One vector is turned by the same rotation once a tick. Each row is the vector after some number of ticks, and that number follows the row.
The counts run from 0 to 152.
[ 1.87  1.90  2.23  0.77  1.96 -1.32  0.14 -0.91  2.33 -1.33 -3.04 -1.83
  2.21  0.76 -2.60 -0.97  1.80  0.47 -2.05  0.10  1.50 -1.01 -3.29 -1.26
  1.69 -0.63  0.17 -2.32 -1.07  1.32  0.78  2.13  1.65 -1.77  0.87 -0.90
  2.06  0.24  0.04 -0.04  1.63 -1.78  0.82  2.11  0.64 -0.70 -1.20 -0.27
  2.22  0.71 -2.54  2.06  1.86  0.15  1.65  1.23 -0.30  1.71  1.17  3.08
 -0.63 -2.24]
41
[-2.97 -0.20 -0.26 -0.98  0.60  2.00 -1.38  2.33  2.76 -1.01  4.14 -1.12
  1.13  0.08 -0.39 -1.39 -1.83 -1.07 -0.31 -1.95 -1.39 -0.57  0.03 -0.33
 -0.76  0.54 -3.26  3.06 -1.74  2.71  1.25  2.42 -0.33  0.62  0.36  1.36
 -1.43 -1.17 -1.25 -2.51 -0.47 -1.74 -0.55 -0.07  3.50  2.43 -0.59 -0.93
 -2.10  0.33 -2.10  0.10  1.22  0.56  1.45  1.53 -1.36  0.36  0.09 -0.08
  2.29  0.56]
65
[ 0.60  1.02  0.68  3.28  1.65 -2.39  0.54  0.19  1.29 -0.97  0.21 -1.13
  0.08  0.88  1.92  2.64  1.38 -1.12  1.03  0.01  0.85  0.19 -0.53  0.11
 -0.39  1.48  0.16  3.07 -0.08  0.49  1.97  2.66  0.80 -1.41  0.54  1.34
 -0.37 -2.60  1.06 -0.57 -0.47  0.06  0.65  2.62  0.58 -1.28  2.08 -3.49
 -0.04  0.87 -4.56 -1.87  1.06 -1.98  1.52  2.45  1.32 -1.66 -2.37  3.81
 -0.39 -0.06]
136
[ 2.83  1.01 -0.33  1.91  0.77  1.46  0.05  0.44  1.51 -0.78 -0.34 -1.13
 -0.45  0.30 -0.45  0.26  0.97  0.80 -0.39 -1.42  0.71  2.26 -1.02 -0.78
  0.29  0.51  1.84 -2.80  1.10  3.61 -0.57  0.79  1.37 -1.82  0.90  0.82
 -0.08  1.06 -1.29  0.89 -0.79 -4.01 -1.13  2.44  2.45  0.41 -3.07 -0.81
  1.04  0.24  0.95 -2.26 -0.57  0.84 -1.46  4.11  0.81  1.22 -1.30  1.25
  2.30 -0.13]
95
[ 0.23  0.48  0.73 -2.85 -0.68 -1.05 -2.36 -0.17  2.12 -0.84 -0.10  0.54
 -1.06  1.14  2.25  1.88 -0.60  0.26 -2.14 -1.68 -0.29  0.46 -0.42 -3.60
  0.96  0.58  2.29  1.80 -1.34  1.05  2.89  1.60  1.33 -0.02  1.90  0.23
 -0.61  0.44 -1.26 -3.42  0.13 -0.74 -1.46  1.16 -0.32  1.06  0.73  0.53
  1.08 -1.13 -2.75  0.58  0.33 -3.11  1.12  2.00  2.80  4.50 -0.22  4.03
  1.74 -0.24]
46
[ 3.04 -1.18 -1.10 -0.42  2.26 -3.18  0.02  1.41 -0.82  1.30 -1.43  1.66
 -2.39  2.39  1.73  2.24  0.54 -0.64 -0.68  0.46  0.62 -1.82  2.43 -2.21
  1.66  0.84 -0.49 -0.63 -0.05 -1.28  1.75  1.82 -1.47  0.14 -3.54  0.15
 -1.15  2.04  1.26  1.10 -0.94  0.52  2.08  3.70 -0.01 -0.71 -0.82  0.44
  1.79 -1.63  0.82  2.44 -0.16 -0.78  0.17  3.64  1.13  1.48  0.61  2.79
  0.88  0.10]
2
[ 0.57 -0.73 -0.32 -1.35  0.63  1.79 -0.81 -0.11  2.63 -0.48  1.71  1.25
  1.58  1.14 -3.43 -1.28 -3.21  0.01 -1.81 -2.11 -1.34  1.15  0.51 -0.84
 -2.03  1.08 -2.33  1.01  0.87  3.93  0.20 -0.84  1.15 -0.19  1.78 -1.51
 -0.90  1.63 -2.17 -1.88 -1.06 -1.64 -0.36 -1.20  2.31  1.60 -0.39 -0.53
 -1.44  0.96 -0.34 -1.36  1.68  1.84  3.60  1.36 -0.81  2.79 -0.60 -1.21
  1.85  0.67]
149
[ 0.47  1.15 -1.62  1.12  0.64 -0.54 -0.79 -1.25  1.58 -1.70 -0.33 -1.25
 -0.07  0.80 -2.44 -2.08  0.89 -5.00 -1.14  1.95 -0.81  3.27  1.34 -1.45
 -0.40  0.46 -0.01  1.07  0.20 -1.02  2.47  2.66  1.57  0.53  1.77 -2.26
 -2.27 -1.38  1.86  1.28 -2.91  1.37 -1.59 -2.09 -0.44 -1.17  0.91 -1.85
 -1.27  1.49 -3.29 -0.49  0.56 -0.03  3.15  0.74  0.34 -0.21 -1.51 -1.60
 -1.69 -1.39]
30
[ 0.88  0.80 -0.03 -0.96  2.46  0.53 -0.82  0.18  2.53  0.87  1.19  2.74
  0.74  1.03 -2.44  0.99 -2.26  1.40 -1.15 -3.39 -0.41 -0.46  1.01 -0.89
 -1.95  1.94 -1.42 -2.18  1.79  2.35 -0.27 -2.06 -0.15 -0.81 -0.23  0.02
 -1.94  3.31 -0.91 -0.95  0.50 -1.34 -0.63  0.88  1.52  0.32 -1.78 -0.15
  0.41 -0.73  0.44  1.64  0.70  2.52  3.63  1.45  0.90  0.95  0.13  0.87
  2.50  1.58]
145
[ 3.98  1.70  0.19  0.66  1.31 -1.43 -0.50  0.30  0.44  1.90 -0.37 -1.87
 -0.09  1.56 -2.82 -1.52  0.44 -1.16 -0.58  0.27 -1.52 -0.58  1.52 -2.84
  0.71 -1.14 -2.75 -5.46  0.72  1.00  1.20  1.59 -0.77 -1.31  1.10 -2.44
  0.18  1.85  1.12  1.79 -0.59  0.48 -2.02 -1.24  0.65 -0.92 -4.25 -0.74
  1.79 -0.29  2.04  0.99 -0.16 -0.40  1.57  1.82  0.40 -1.29  0.30  0.14
 -1.66 -2.19]
74
[ 1.97 -0.61 -0.67 -1.88  1.34 -0.21  1.46 -1.37  0.32  3.07  0.25  1.81
  0.11  1.43 -0.72  1.53  0.34 -0.40 -0.19 -2.15 -1.48  1.64  2.76 -0.64
 -1.09  2.56 -0.39 -0.07  1.73  0.78  1.60 -2.49 -3.69 -0.20  1.17  0.70
 -0.04  1.18  1.89 -1.41  2.31 -0.80  0.01  1.76  0.14 -1.44 -0.02  0.21
 -2.32 -0.83  1.44  1.07 -0.42  1.57  2.40  2.94  0.27  1.03 -1.90  1.45
  3.48  1.44]
54
[ 1.26  0.84  1.15 -0.40  2.23 -1.87 -1.25  0.93  2.81  0.61  1.22  2.42
 -0.18  0.85 -1.76  1.41 -2.71 -1.03 -1.19  0.29 -1.50 -1.19  1.85 -1.27
 -1.55  1.44 -0.88  0.35 -0.64  1.73  1.83  0.47  2.17  0.65 -1.18 -2.70
 -2.64  3.52 -1.57  1.00 -1.40  0.54 -1.44  0.42 -0.30  0.39 -2.81 -0.13
  1.53  1.10  1.11  0.62  3.79 -0.17  2.50  1.41  0.21  2.62  2.39  1.17
  1.00 -1.30]
24
[ 2.70  0.55 -0.69 -0.16 -0.37 -0.77  1.00 -1.15  1.09  0.55 -1.32 -0.40
 -0.63  1.50 -0.91  0.01  0.82 -1.85 -2.19  1.17  0.11 -0.10 -0.70 -5.75
 -0.10 -1.84 -4.82 -2.79 -0.05  2.03  1.02  2.05  1.70 -0.89  1.04 -1.48
  0.43  1.22 -0.26  1.59 -1.49  1.06 -2.40  0.04 -0.64  0.21 -0.97  1.29
  1.62 -0.87 -1.01  1.30 -0.91 -0.08  1.13  1.16 -0.86  0.18 -0.70 -0.87
 -0.47 -3.54]
78
[-1.50 -1.78 -0.64 -2.74 -0.45  0.47 -1.41  1.87  1.39 -0.92  2.03  1.54
  0.70  2.68 -0.55 -0.56 -2.52 -1.35 -0.73 -1.08 -0.39  0.42  2.21 -2.20
 -1.08  0.05 -3.88  3.28 -0.46  1.07  2.43  1.07  0.29  1.75  0.00 -1.06
 -1.49  0.43 -0.42 -1.48 -2.00  1.95  0.34 -2.05  0.92  1.91  1.04  0.26
 -2.17  0.67 -2.39 -0.26  2.07 -1.06  3.44  0.78 -0.08  2.28 -1.25 -0.01
  1.11  0.16]
152
[ 0.67 -0.61 -0.52 -1.66  0.13 -0.52  1.05 -0.18  0.66 -0.65 -1.24  0.19
 -1.87  2.02  1.38  0.80  0.64 -1.81 -1.56  1.26  1.24 -0.23 -1.21 -5.40
 -0.61 -0.16 -5.12  0.68 -0.91  0.75  1.46  3.76  0.54  0.71 -1.26  0.75
  0.67 -0.90  0.28 -0.50 -2.54  0.26 -0.79  0.64 -1.28  1.00  2.63  0.99
  0.72 -0.62 -3.14  1.07 -1.57 -1.21  0.19  1.39 -0.16  0.07 -1.32 -1.08
 -0.43 -3.21]
82
[-1.16  2.22 -1.48  0.14  0.36 -0.55 -2.93  0.38  1.57 -3.31  1.15 -0.61
 -0.84 -0.76 -0.26 -1.01  0.52 -3.62 -1.92  2.17  0.73  0.61  0.50 -1.03
  1.12  0.15  0.38  0.26 -1.36 -1.04  2.75  3.31  2.46  0.17 -1.07 -2.30
 -2.88 -0.53  0.38  0.62 -1.95  0.28 -2.61  0.15 -0.02 -1.63 -0.63 -2.18
  1.17 -0.05 -3.25  0.30 -0.80 -2.40  0.91  1.07  2.39 -1.63  0.14 -0.94
 -3.04 -0.09]
118
[-1.18  0.80 -2.62 -1.39  1.25  0.13 -2.06  0.48  1.47 -2.12  2.32  0.43
 -3.21 -1.14  1.06  0.78 -0.66 -2.17 -2.42  0.47 -0.87 -0.04  0.06 -2.36
  2.06  1.19 -1.36  1.75  0.13 -2.27  2.74  1.91 -0.62  0.93 -1.01 -0.58
 -3.70  0.92 -0.58 -2.07 -2.80 -0.07 -1.30  2.18  0.62 -0.81 -0.12  0.24
  1.10 -1.85 -1.77  0.94 -1.08 -1.36  1.84  1.81  2.69 -0.49  0.46 -1.86
 -0.59 -0.01]
119
[ 3.31  0.22 -0.88  1.99  1.26 -2.18  0.90  0.14 -1.02  1.50 -4.09  1.45
 -0.45  2.85 -0.05  2.09  2.14 -1.55  0.57  0.69  2.33  0.88  1.66 -2.99
 -0.15  0.22  1.53 -2.38  0.17 -0.02  0.76  1.58  1.17 -1.33 -1.41 -1.04
 -0.97  0.80  0.83  2.81 -0.09  1.02 -0.32  2.70 -0.80 -0.80 -0.94 -0.60
  0.70 -0.05  0.57  2.22 -1.27  0.13 -0.38  3.89  1.11  0.81 -0.03  2.89
 -0.41 -1.79]
5
[ 2.44 -0.36 -0.16  1.44  0.60 -1.34 -2.00 -0.77  1.20 -1.90  0.41 -2.77
 -0.81  1.88  0.92  0.18 -0.09  0.20 -1.63 -0.62  0.87  2.36  0.20 -0.60
  1.32 -0.21  1.53  0.71  1.02  1.64  1.61  2.11  0.48 -1.94  3.22  0.22
  0.89 -2.05  0.82 -1.67 -2.06 -1.91 -0.36  0.74  1.91 -0.48  0.88 -3.25
  0.41 -1.19 -2.76 -2.43 -0.14 -2.01  1.29  1.77  2.23  0.18 -3.08  2.69
  0.84  0.70]
48
[-2.18  1.58 -0.44 -0.75  0.84  1.22 -2.09  1.47  3.32 -3.04  2.82 -0.20
 -0.93 -1.71 -0.56  0.65  0.49 -2.51 -1.71  1.06 -2.03 -0.15 -1.58 -1.43
  0.88  1.40 -0.16  1.42 -0.20  0.52  0.24  2.96  1.17  0.93 -0.91 -0.77
 -3.75  0.66 -1.44 -1.53 -2.59 -1.43 -2.20  2.22  1.48  0.64 -1.67  0.85
  1.02 -0.46 -0.37 -0.07  0.25  2.10  2.18  2.23 -0.09  2.65  1.33 -2.33
  0.45 -0.98]
116
[-0.17 -0.75 -0.90 -1.32  1.43  1.60  1.15  0.60  0.36 -0.77 -0.02 -2.99
 -0.22  0.44  0.48  0.87  2.80 -0.28 -0.32  0.50 -0.96 -0.64 -1.09  0.56
  2.05  2.13 -1.35  1.06 -0.53  0.33  0.98  2.65 -4.54  1.14 -1.52  2.96
  1.75 -1.21  0.95 -3.02  1.95 -2.59  1.64  3.57  1.00 -1.03  0.83  1.34
 -0.77 -1.01  0.49  1.90 -1.87  0.27 -0.27  3.71 -1.89  0.72 -0.46  1.24
  2.71 -0.16]
87
[ 0.28 -1.76 -2.32 -1.72  0.13  2.44  0.29  0.08 -0.32  0.03  0.71  1.81
 -2.21  1.46  1.73  0.70 -0.95 -3.24  0.74 -1.39 -0.68  3.04  3.57 -2.06
 -2.83  3.13 -1.29  3.64  0.82  1.50  1.46  0.71  0.42  1.09 -1.73  0.17
 -3.56  1.25  0.46 -1.06 -0.84 -1.32 -1.02  0.28 -0.10  0.59  0.47 -0.23
 -2.24 -0.30 -1.51  0.02 -0.96  0.32 -0.44  1.53  2.50  0.07 -2.02 -0.65
  2.07  1.23]
101
[ 0.04  1.00 -0.73 -1.67  0.74 -0.99 -0.34  0.44  2.23 -0.29  2.38  2.14
 -2.05  0.45 -1.01  1.31 -1.62 -2.52 -0.76  0.50 -2.35  0.86  0.98 -3.07
 -0.91  1.04 -0.98  2.60  0.99  0.25  1.32  0.68  1.43  1.50  0.74 -1.87
 -3.56  1.06 -1.00 -0.54 -3.64  0.82 -1.24 -0.75  0.70  1.14 -0.67  0.54
  0.04  0.28 -0.17 -0.23  2.18  0.80  4.13  1.52  0.22  2.89  0.37 -1.55
  0.52 -1.90]
28
[ 1.86  0.02  1.06  1.71  2.75  0.12  0.89  1.39  0.06  0.82 -1.13  0.38
  0.32  2.39 -2.13  0.04  0.84 -2.54  1.68  0.96  0.21 -1.40  1.76  1.57
 -2.88  2.70 -4.34 -0.22 -0.91  1.35  1.34  1.63  0.00 -0.24 -3.55 -1.24
 -0.57  1.65  2.48  1.67 -0.64  1.05  1.65  1.71 -0.08 -1.28 -1.00 -1.10
 -0.69  0.87 -0.48  1.32  2.37 -0.07  0.64  0.54 -1.45 -3.56  0.46  0.74
 -1.01 -2.29]
107
[ 0.94 -1.11 -0.28 -1.28  1.60 -1.42  0.24 -0.41  1.45 -1.39 -4.47  3.75
  0.04  2.37 -0.74  2.10  0.54 -0.65 -2.31 -0.72  2.29  1.00  0.15 -2.61
  0.08  1.45  0.05  0.99 -0.19  0.76  1.02  0.27  1.48  0.45 -0.63 -0.76
  0.39  0.90 -1.02 -0.54  0.78  0.76  1.93  1.83 -0.89  0.34  1.74  2.92
 -0.60  0.77 -1.12  1.98  0.54  0.33  1.53  2.54 -0.05  5.11  1.64  2.17
  2.26 -0.90]
130
[-0.64  0.81  1.49  0.21  0.22  2.18 -1.04  1.32  2.23 -1.65  2.88 -4.21
  2.42 -0.03 -1.19 -3.01  0.57 -2.10  0.17 -0.34 -2.79  0.73 -0.27  1.30
 -0.53  0.58 -1.65  1.40 -1.18  2.45  1.69  3.28 -0.61  0.61  0.80  0.89
  0.09 -1.46  0.54 -1.21  0.11 -2.33 -1.69 -1.32  2.39  0.45 -1.06 -2.18
  0.06  1.41 -1.68 -0.98  1.50 -0.92  1.04  1.34 -0.39 -2.37 -0.56 -0.03
  1.32 -0.10]
66
[-1.34  1.16  1.79  0.20  1.50 -1.41  0.60 -0.50  2.23  0.31  1.41  1.11
 -1.06  0.33  1.59  3.58  0.47 -1.14  0.76 -0.96 -0.89 -0.52  0.25 -0.83
 -1.29  2.73  0.93  4.40 -0.10 -0.25  2.51  1.62 -0.96  0.25 -0.85  1.59
 -1.12 -1.17  0.71 -2.55 -0.11 -0.76 -0.53  3.45  0.15 -0.33  1.34 -1.08
  0.62 -1.36 -4.07  0.18  0.73 -2.04  2.10  2.75  1.89 -0.78 -1.00  4.07
  0.96  0.28]
137
[ 0.27 -2.25 -2.15 -0.94  1.54  1.93  1.05  0.95 -0.30  0.34  0.18  1.93
  0.01  1.39 -0.62 -0.24 -0.59 -2.78  1.06 -0.70 -1.20  1.24  3.19  1.56
 -1.29  3.46 -3.03  2.03 -0.49  0.43  1.77  0.63 -2.45  2.44 -2.64 -0.66
 -2.19  2.19  1.29 -1.05  1.05 -0.58  1.03  1.34  0.46 -1.26 -0.22 -0.18
 -3.54  0.72  0.80  1.54  0.96  1.64 -0.04  1.62 -1.28 -0.66  0.50 -0.93
  1.47  0.72]
105
[ 1.02  0.41 -0.29  2.13  2.54  0.22 -2.31  1.09  1.01 -1.65 -0.79  0.02
  2.01  1.38 -3.26 -3.42 -0.73 -1.07  0.87 -2.03  0.04  0.37  2.87  3.52
  0.13  1.68  1.84 -2.15 -0.22  1.93  0.74  0.92  0.65 -1.39 -0.44 -2.31
 -1.52  1.78  1.05  1.11 -0.55 -1.16  1.07  0.61  2.79 -1.28 -3.22 -1.81
 -0.60  2.03  1.06 -0.20  2.41  1.53  0.93  2.18 -0.01  1.56  2.30  1.55
  1.26  1.12]
22
[-0.10 -1.02 -1.20  0.87  3.54  1.95 -2.11  0.88  0.77 -1.08  1.08 -0.65
  1.88  0.54 -2.02 -1.40 -0.73 -0.71  0.03 -1.50 -0.35  0.51  2.18  4.96
  0.03  3.15  0.08  0.19 -0.05  1.25  1.92  1.08 -1.17 -0.04 -2.53  0.70
 -2.27  1.37  1.58 -1.40  0.97 -2.62  3.08  2.18  2.62 -1.30 -1.05 -1.89
 -2.26  0.36 -0.48  1.17  1.48  0.69  0.05  1.25  0.67 -1.76  0.38  1.15
  1.96  2.77]
18
[ 0.81  0.22 -0.72 -0.64  0.20  1.51 -0.79  1.74  0.70 -0.05 -0.06  3.18
 -1.86  0.52  2.07  1.32 -0.92 -1.40  0.74 -1.68  1.52  1.19  2.09 -3.61
 -2.11  1.20  1.68  0.24 -0.22  2.61  1.18  0.86  2.97  0.23 -1.09 -0.77
 -2.83  1.76 -1.86  1.80 -0.58 -1.16 -2.35  1.33  0.67  1.92 -1.36  0.05
  0.27 -0.76 -0.30 -0.28 -2.17 -0.89 -1.45  2.60  2.81  1.40 -0.85  1.09
  2.24 -0.43]
97
[ 0.28  2.14  0.75 -0.98  1.56 -1.41  0.29 -1.27  1.29 -0.15 -2.98  0.87
  2.34  1.10 -2.42  0.02  1.39 -1.26 -1.85  0.40  2.11 -1.50 -0.34 -0.92
  0.34  0.60 -1.36 -0.69 -1.19 -1.90  2.83  1.02 -0.91 -0.29 -1.36 -1.44
  0.86  0.34  1.38 -0.12  2.83  2.01 -0.37  1.76 -1.45 -2.27  0.81  1.00
  0.87 -0.12 -2.58  4.91  0.25 -0.36  2.17  0.88  0.37 -0.11  1.78  2.38
 -0.99 -1.38]
38
[ 2.56  1.27  1.15  2.27  1.31 -0.34 -0.48  0.09  0.15  0.28 -2.39 -1.23
  0.96  0.82 -0.42  0.66  3.10 -0.65  0.48 -0.01  0.33 -0.68 -0.14  0.52
  0.23  0.33  2.80 -3.83 -0.79  1.84  1.60  1.95  0.16 -2.15 -0.61  1.59
  0.16 -0.05  0.77  1.10  2.09 -2.67 -1.52  2.55  0.68 -1.00 -2.63 -1.65
  1.61  0.28  0.54  1.07 -1.01 -0.37 -2.63  3.38  0.65 -0.43  0.39  4.02
  0.90 -0.98]
92
[ 0.49 -0.33 -0.43 -0.25  1.66 -0.54 -0.81  1.97 -0.19  1.71  0.47  0.06
 -0.45  0.98  1.32  2.05  1.12  1.41  0.25 -1.86  1.06 -2.54  1.32 -0.79
  1.60  0.89 -0.23 -0.84 -1.29  0.52  0.82  1.77 -2.16 -0.76 -2.72  2.65
 -0.30 -0.05 -0.78 -1.00  0.70 -0.47  1.35  5.14  0.93  0.19 -0.66  1.46
  1.94 -2.20  0.86  2.97 -1.92  0.59 -0.79  2.97  0.94  1.58  0.73  2.83
  1.69  1.03]
90
[ 3.84 -0.27 -0.42  1.94  2.43 -1.91  0.46 -1.70  0.50 -2.07 -4.30  0.02
  1.69  2.18 -2.84  0.67  0.60  0.40 -2.66 -0.03  1.79  1.37 -1.46 -0.24
  1.00  0.72 -0.58 -1.25  1.86  1.72 -0.32  0.75  0.42 -1.49  1.32 -0.43
  2.06  0.79  0.81  0.23 -0.55 -1.76  3.59  2.21  1.65 -1.50 -0.11 -0.06
  0.16  0.33  0.23  0.09  1.22  1.87  0.77  1.15 -0.57  2.94 -0.17  0.16
  0.57 -1.21]
128
[ 0.12  0.52  0.12 -1.13  0.24  0.22 -1.86  0.73  2.15 -1.15  0.73  1.75
 -0.52  0.62 -3.32 -0.11 -0.64 -1.78 -1.38 -0.65 -2.59  1.77  1.73 -0.03
 -0.34  1.44  1.18  0.09 -0.34  1.04  0.24  0.07  1.34 -0.44  0.93 -2.67
 -2.48  2.09 -0.89 -0.23 -1.33 -0.66 -0.49 -1.13  1.46  0.48 -3.33  1.09
 -0.61  1.99  1.99  0.15  2.17  2.08  2.06  1.87 -0.35  4.40  1.71 -0.74
  2.35 -0.40]
25
[ 2.17  1.63  1.94  0.61  0.30 -1.68 -1.60 -0.91  2.57 -0.85 -1.81 -1.16
 -0.13  1.73  0.98  1.14  0.00  0.42 -2.01  0.31  1.13  0.61 -2.03 -2.54
  1.21  0.35  1.16 -0.06 -1.21  1.94  2.42  3.00  2.12 -1.72  2.25 -0.41
  1.14 -0.47 -0.99 -0.94 -0.53 -1.59 -1.48  0.94  0.93  0.23  0.17 -1.75
  3.54 -0.47 -3.23 -1.19  0.92 -3.56  1.66  1.69  1.49  0.96 -0.41  3.56
 -0.45 -1.08]
45
